Each row has a name. Each piece below is followed by the name of the row it came from, unless a question asks for something else. Each question is about the rows just above it.

[149 150  91 149  98 153 149 152  94 150] : Q_878
[143 143 160 142 163  74 143 143 159 143] : Q_795
[102  98 158 101 148 177 102  96 154  98] : Q_851
[102  98 158 101 148 177 153 156 122 155] : Q_368
[101 105 164 102 156  81 101 102 160 104] : Q_228
[ 97  97 164  98 150 108  98  94 159  96] : Q_173
[103 104  93 105  78 177 104 104  87 105] : Q_911
[105 104 165 105 156 104 106 102 162 104] : Q_155
[155 144  87 141 141  88 153  52  86 153] : Q_879
[142 153  88 144  87  52 141 155  86 153] : Q_190
[159 143 143 143 160 142 163  74 143 143] is which row reordered? -> Q_795
Which row holds these entries in another order? [153  86 155 141  52  87 144  88 153 142] -> Q_190

[ 96 128 104 165 104 128  75 203  96 143  98 133 187 154 178 154 158] -> Q_274
[ 88 174 117 167  94 103 112  78 121 196 153 164  76  76 134 175 168] -> Q_985
[ 56 180  68 181 134 163 112 128 100 124  86 131 110 103 138 157 200] -> Q_25
[154 128 104 104 158 143 187 128 179 165  98  96 133  96 154 203  75] -> Q_793
[157 134 181  68  56 128  86 180 138 102 100 112 200 124 163 110 131] -> Q_669
[ 96 128 104 165 104 128  75 203  96 143  98 133 187 154 163 128  83] -> Q_53
[ 56 100 110 103 138 124 181 163 134 157 128 180 200  86  67 112 131] -> Q_273
[200 157 138 103 110 131  86 124 100 128 112 163 134 181  68 180  56] is which row reordered? -> Q_25
[ 83 128 163 154 187 133  98 143  96 203  75 128 104 165 104 128  96] is which row reordered? -> Q_53
[168 175 134  76  76 164 153 196 121  78 112 103  94 167 117 174  88] is which row reordered? -> Q_985
Which row holds these entries in another order? [158 154 178 154 187 133  98 143  96 203  75 128 104 165 104 128  96] -> Q_274
Put [ 56  68  86 100 103 110 112 124 128 131 134 138 157 163 180 181 200] back in order: which row is it? -> Q_25

[136 191 129 110  69  70] = Q_692
[ 69 129  70 110 136 190] = Q_711
[ 70 129  69 191 137 110] = Q_498
[110 189 129  69 136  70] = Q_449
Put [ 70  69 110 129 191 136] back in order: which row is it? -> Q_692
[ 70 136 191 129 110  69] is which row reordered? -> Q_692
Put [190  69 129  70 110 136] back in order: which row is it? -> Q_711
Put [ 69 191  70 129 136 110] back in order: which row is it? -> Q_692
Which row holds these entries in another order? [136 191  70  69 129 110] -> Q_692

[ 44 115 190 114 154 188 190 114 152 155 114 113 115 114 116 155 157  98] -> Q_322
[115 155 155 190 152  98 188 115 114 116 114 154  44 190 114 156 114 113] -> Q_197
[115 155 155 113 114 190  98 154  44 188 156 114 114 115 152 115 190 114] -> Q_359
Put [113 190 155  44 115 114 115 114 152 188 154 156 114 155  98 115 114 190] back in order: which row is it? -> Q_359
Which row holds these entries in another order? [154 115 190 116 188 113 152 114 190 114 114 114 155  44 115 155 157  98] -> Q_322
[190 190 115 114  98 114 157 116 155 188 155 114  44 152 154 114 113 115] is which row reordered? -> Q_322
Which row holds these entries in another order? [113 114 156 114 190  44 154 114 116 114 115 188  98 152 190 155 155 115] -> Q_197
[ 44  98 113 114 114 114 114 115 115 116 152 154 155 155 156 188 190 190] is which row reordered? -> Q_197
Put [113 115 155 155 190 152  98 188 115 114 116 114 154  44 190 114 156 114] back in order: which row is it? -> Q_197

[174  94 143 126 188 120 142 162 148 134 102 123 158 144 142 123 157 174
 112 121 130 123 185 134] = Q_547
[170 125 172 124 150 132 155 146 116 121 143 157 133 118 119 107 199  69
 168  92 145 124 135 145] = Q_674
[121 179 186 155  82 165 155 168 175 181 161 124 100 109 182 131 163 156
 151 189 172 157 152 116] = Q_838
[158 185 174 148 123 174 142 130 121 142 142 123 188 157 162 126 144  94
 102 134 123 120 112 134] = Q_255
[145 157 135 155 124 121 199 172 132 168 118 143 107 145 146 132 170 119
 125 124  69  92 116 150] = Q_773
Which row holds these entries in another order? [189 131 151 121 155 116 124 175 163 109 182 157 168 156 152 181 161 155
 179 165 100 186  82 172] -> Q_838
[ 94 102 112 120 121 123 123 123 126 130 134 134 142 142 143 144 148 157
 158 162 174 174 185 188] is which row reordered? -> Q_547
Put [112 121 130 123 185 134 174  94 143 126 188 120 142 162 148 134 102 123
 158 144 142 123 157 174] back in order: which row is it? -> Q_547
Which row holds these entries in another order? [ 69  92 107 116 118 119 121 124 124 125 132 133 135 143 145 145 146 150
 155 157 168 170 172 199] -> Q_674
Put [ 69  92 107 116 118 119 121 124 124 125 132 132 135 143 145 145 146 150
 155 157 168 170 172 199] back in order: which row is it? -> Q_773

